A single turn carries every row of the set below to another of its rows. Some are shown first; where does it send the rows asked next?
Bune: -.17 .07 -.12 -.05 .11 .28 -.12 .10 -.07 .17 -.13 .03 .18 -.03 -.01 -.28
reg: -.05 -.09 -.07 .24 .07 .34 .25 -.05 -.12 .03 -.06 .09 -.02 -.13 -.08
 -.04
pavob: .04 -.04 -.10 .32 -.07 -.08 .28 -.06 -.24 -.05 -.15 -.09 -.25 -.04 -.01
 .03
Tadi: -.11 -.06 -.08 .21 .04 .28 .31 -.08 -.18 .04 .00 .07 .00 -.14 -.12 .03
Zibos: -.19 .08 -.17 -.06 .14 .21 -.03 .02 -.33 .11 -.19 -.01 .17 -.09 .06 -.32
pigu: -.09 .00 -.15 .04 .01 -.26 -.11 -.05 -.13 .03 -.18 -.29 -.08 .18 .13
 -.11
vegor: .01 -.03 .06 -.19 .20 .04 -.24 .02 -.06 .11 -.01 .04 .03 -.12 -.01 .04
pupe: -.20 .01 .10 -.12 -.04 -.19 -.04 -.22 -.39 -.02 -.07 -.06 .10 -.06 .01
 -.05
buruv: -.04 -.05 -.14 .30 -.04 -.04 .24 -.21 -.28 -.08 -.06 -.17 -.14 -.03 -.08
 .10
tun: -.22 -.03 -.09 -.08 .06 .27 -.09 .01 -.16 .10 -.18 .08 .17 -.01 .06 -.22
Piza: .19 -.07 .00 .08 -.10 -.03 -.19 .09 -.11 -.13 -.02 .02 -.08 -.01 -.28
 -.18
marik: .07 -.17 -.08 .11 .37 -.18 .10 .16 .00 .05 -.15 .07 .03 .13 -.08 -.19
pibe: -.14 -.18 .05 -.05 -.08 .02 .04 -.08 -.35 .17 .09 .06 .20 -.04 .11 -.18
velup: -.12 .09 .10 .39 .10 .09 .01 -.02 -.01 .05 .17 -.15 .05 .09 -.18 -.07
buri: -.04 .02 -.15 .26 .17 .29 .30 -.07 -.23 .03 -.08 .00 -.03 -.21 -.08 -.11
poni: .19 -.08 -.05 .18 .23 -.09 -.10 .03 -.12 .09 -.26 -.01 .08 .10 -.32 -.19
Gofe: .01 -.05 -.10 .28 -.15 -.05 .28 -.06 -.27 -.07 -.09 -.13 -.18 -.03 -.08
 .06
vitag: -.15 .03 .12 -.13 -.10 -.21 .04 -.07 -.45 -.02 -.08 -.03 .03 -.07 .03
 -.12
gim: -.03 .01 -.21 .16 .21 -.20 .12 .24 -.10 .01 .13 .11 -.05 -.10 .04 -.32
beb: -.14 -.09 -.02 -.02 .02 -.03 .06 -.14 -.45 .17 .09 -.02 .22 -.10 .11
 -.27
roko: -.17 -.05 -.18 .04 .00 -.21 -.14 -.17 -.25 -.01 -.21 -.20 -.01 .16 .16
 -.09
Nirim: -.07 -.02 -.13 .02 -.06 -.29 -.08 .04 -.14 .02 -.18 -.26 -.12 .18 .15
 -.13
vepip: .16 -.14 -.01 .01 -.04 -.19 -.13 .19 -.19 .26 .01 .00 -.07 .00 .13 -.10
fuget: .16 .09 -.16 .14 .15 -.09 -.18 -.09 -.23 -.13 -.01 -.18 -.03 -.10 -.28
 -.24
tik: -.16 .14 -.15 -.04 .14 .25 -.07 .10 -.14 .16 -.13 -.05 .16 -.09 .02 -.31
zif: -.06 .02 .18 .22 .03 .02 .14 .14 .01 -.09 .12 -.17 -.10 .13 -.12 -.09
fego: .21 -.05 -.04 .18 .21 -.15 -.06 .11 -.16 .08 -.26 -.03 .06 .09 -.30 -.23
puru: .07 -.14 -.12 .10 .45 -.18 .09 .08 -.04 .05 -.15 .02 .06 .10 -.10 -.21
mamu: -.11 -.11 -.17 .17 .26 -.13 -.04 -.01 .08 .00 .17 .14 .04 -.05 -.01 -.10
kupa: -.13 -.05 -.14 .01 -.12 -.22 -.05 .02 -.29 -.01 -.24 -.14 -.09 .15 .19
 -.17
Zizuk: -.05 .18 .08 .37 .04 .05 .14 .19 -.14 .06 .13 -.18 -.04 .05 -.14 -.23
momom: -.08 .01 -.15 .22 .10 .26 .33 -.03 -.26 .04 .00 .00 -.01 -.20 -.10 -.06
datu: .11 -.03 -.13 .07 .22 -.23 -.23 -.10 -.24 .25 .06 -.18 .05 -.06 .10 -.06
pena: -.10 .14 .05 .27 .27 -.01 .14 .00 -.10 -.10 .15 -.32 -.05 .05 -.13 -.16
nudu: .08 .14 .00 -.16 .27 -.05 -.09 .18 -.28 .12 -.06 -.05 -.03 -.24 .03 -.18
tofa: -.02 -.05 -.13 .36 .01 -.08 .20 -.23 -.18 -.05 -.12 -.12 -.19 -.05 -.04
 .12

nudu -> vepip
gim -> Piza
buruv -> momom
Now find these:
pigu -> tik
Zizuk -> zif
puru -> fego
buri -> pavob
pibe -> pupe
Zibos -> kupa

A single turn carries every row of the set below to another of its rows. Some are shown first; where does it send the rows asked next?
guzav: .22 -.21 -.18 -.10 .22 -.05 -.01 .00 -.10 -.03 .20 -.02 -.01 .07 -.37
 -.06 -.30 -.19
dugif: .51 .22 .30 -.18 -.01 -.12 .19 -.13 -.09 -.12 -.05 -.01 -.17 .13 -.06
 -.06 .13 -.21
ful: .48 .29 .21 -.24 .00 -.12 .14 -.09 -.13 -.09 -.08 -.08 -.24 .21 -.02
 -.09 .08 -.15
dugu: .46 .26 .26 -.14 .04 -.17 .26 -.06 -.07 -.11 -.07 -.07 -.20 .16 .01 -.04
 .08 -.16
pur: .50 .17 .26 -.18 -.08 -.12 .16 -.09 -.07 -.08 -.12 .02 -.21 .14 .02 -.06
 .09 -.11
Fuga: .16 -.09 -.05 -.05 .23 .01 -.09 .07 -.12 .00 .25 .07 -.02 .03 -.46 -.11
 -.21 -.23
zovo: .16 -.18 -.23 -.02 .21 -.06 .08 .07 -.03 .03 .15 -.02 -.03 .08 -.22 .00
 -.33 -.09
gidu: .06 .26 .23 .09 .03 -.14 .14 .16 .02 .02 -.10 -.05 -.18 .14 -.21 -.06
 .03 -.19
gimo: .45 .09 -.01 -.36 .17 -.22 .09 .08 -.05 -.04 .01 .16 -.09 .08 .11 -.19
 .21 -.03
Ledep: .45 .00 -.23 -.11 .12 -.17 .09 -.04 -.09 -.10 .22 -.13 -.15 .43 -.27
 -.24 .18 -.04
Luri: .48 -.16 -.18 .01 -.08 -.12 .12 -.11 .04 -.03 .16 .09 -.02 .27 -.19 -.14
 .23 .00
fesa: .18 -.19 -.22 -.07 .16 .00 .00 -.02 -.06 .06 .17 .02 .00 .05 -.30 -.03
 -.28 -.14
Gef: .10 -.14 -.04 .07 .28 -.11 .08 .27 .02 -.04 .18 .05 -.06 .06 -.27 -.03
 -.29 -.08
Kog: .50 -.20 -.14 -.05 .03 -.25 .14 .06 .01 -.19 .14 .00 -.14 .39 -.20 -.19
 .14 .04
lise: .47 -.08 -.09 .06 .12 -.18 .26 -.11 .02 -.11 .27 .00 .03 .23 -.28 -.14
 .27 -.14
Kores: .45 .10 .05 -.29 .24 -.25 .20 .07 -.01 -.09 .05 .15 -.05 .03 .10 -.15
 .24 -.09
Meri: .47 .10 .04 -.38 .29 -.27 .14 .09 -.09 -.15 .07 .11 -.10 .09 .01 -.22
 .21 -.11
kepu: .43 .19 -.03 -.38 .24 -.18 .10 -.01 -.09 -.02 .07 .12 -.06 .05 .05 -.21
 .25 -.12
kizo: .37 .06 -.23 .06 .15 -.19 .28 -.03 .03 -.04 .23 -.12 -.06 .33 -.15 -.13
 .19 -.03
nodep: .10 -.05 -.16 -.05 .16 .06 -.13 .09 -.08 .11 .19 .06 -.06 .07 -.31 -.09
 -.24 -.11
kudan: .53 .16 .29 -.22 .00 -.18 .15 -.03 -.11 -.19 -.10 -.04 -.25 .20 -.04
 -.09 .06 -.14
Tir: .11 .13 .20 .00 -.16 -.06 -.04 .10 .00 .04 -.18 .07 -.19 .14 -.24 -.09
 .04 -.15
Posus: .19 -.18 .02 -.01 .28 -.10 .00 .21 -.07 -.11 .22 .08 -.05 .05 -.42 -.09
 -.25 -.18
Nutep: .08 -.10 -.14 .05 .16 -.01 -.01 .18 .02 .09 .15 .09 -.05 .04 -.20 -.03
 -.27 -.04
pupo: .10 .28 .18 -.07 .01 -.08 -.05 .08 -.10 .00 -.08 -.09 -.24 .21 -.36 -.17
 .03 -.24
dubil: .15 .09 .30 -.02 .00 -.20 .01 .24 -.03 -.14 -.15 -.02 -.26 .21 -.32 -.15
 -.03 -.17
Rulu: .20 -.26 -.14 -.01 .23 -.13 .10 .12 -.01 -.06 .16 .01 -.02 .07 -.27 -.02
 -.34 -.10
pitak: .50 .07 .04 -.39 .19 -.21 .09 .00 -.08 -.09 .06 .19 -.05 .03 -.01 -.20
 .26 -.13
tonav: .15 .15 .33 .04 -.01 -.12 .04 .07 -.03 -.06 -.07 .05 -.12 .08 -.40 -.11
 .09 -.32
Lavo: .22 -.23 -.12 -.04 .27 -.11 .09 .05 -.07 -.07 .21 -.01 .01 .05 -.36 -.03
 -.30 -.20

guzav -> Rulu
Nutep -> Fuga
Now find these:
dugu -> ful
Meri -> gimo
Luri -> lise
gidu -> pupo

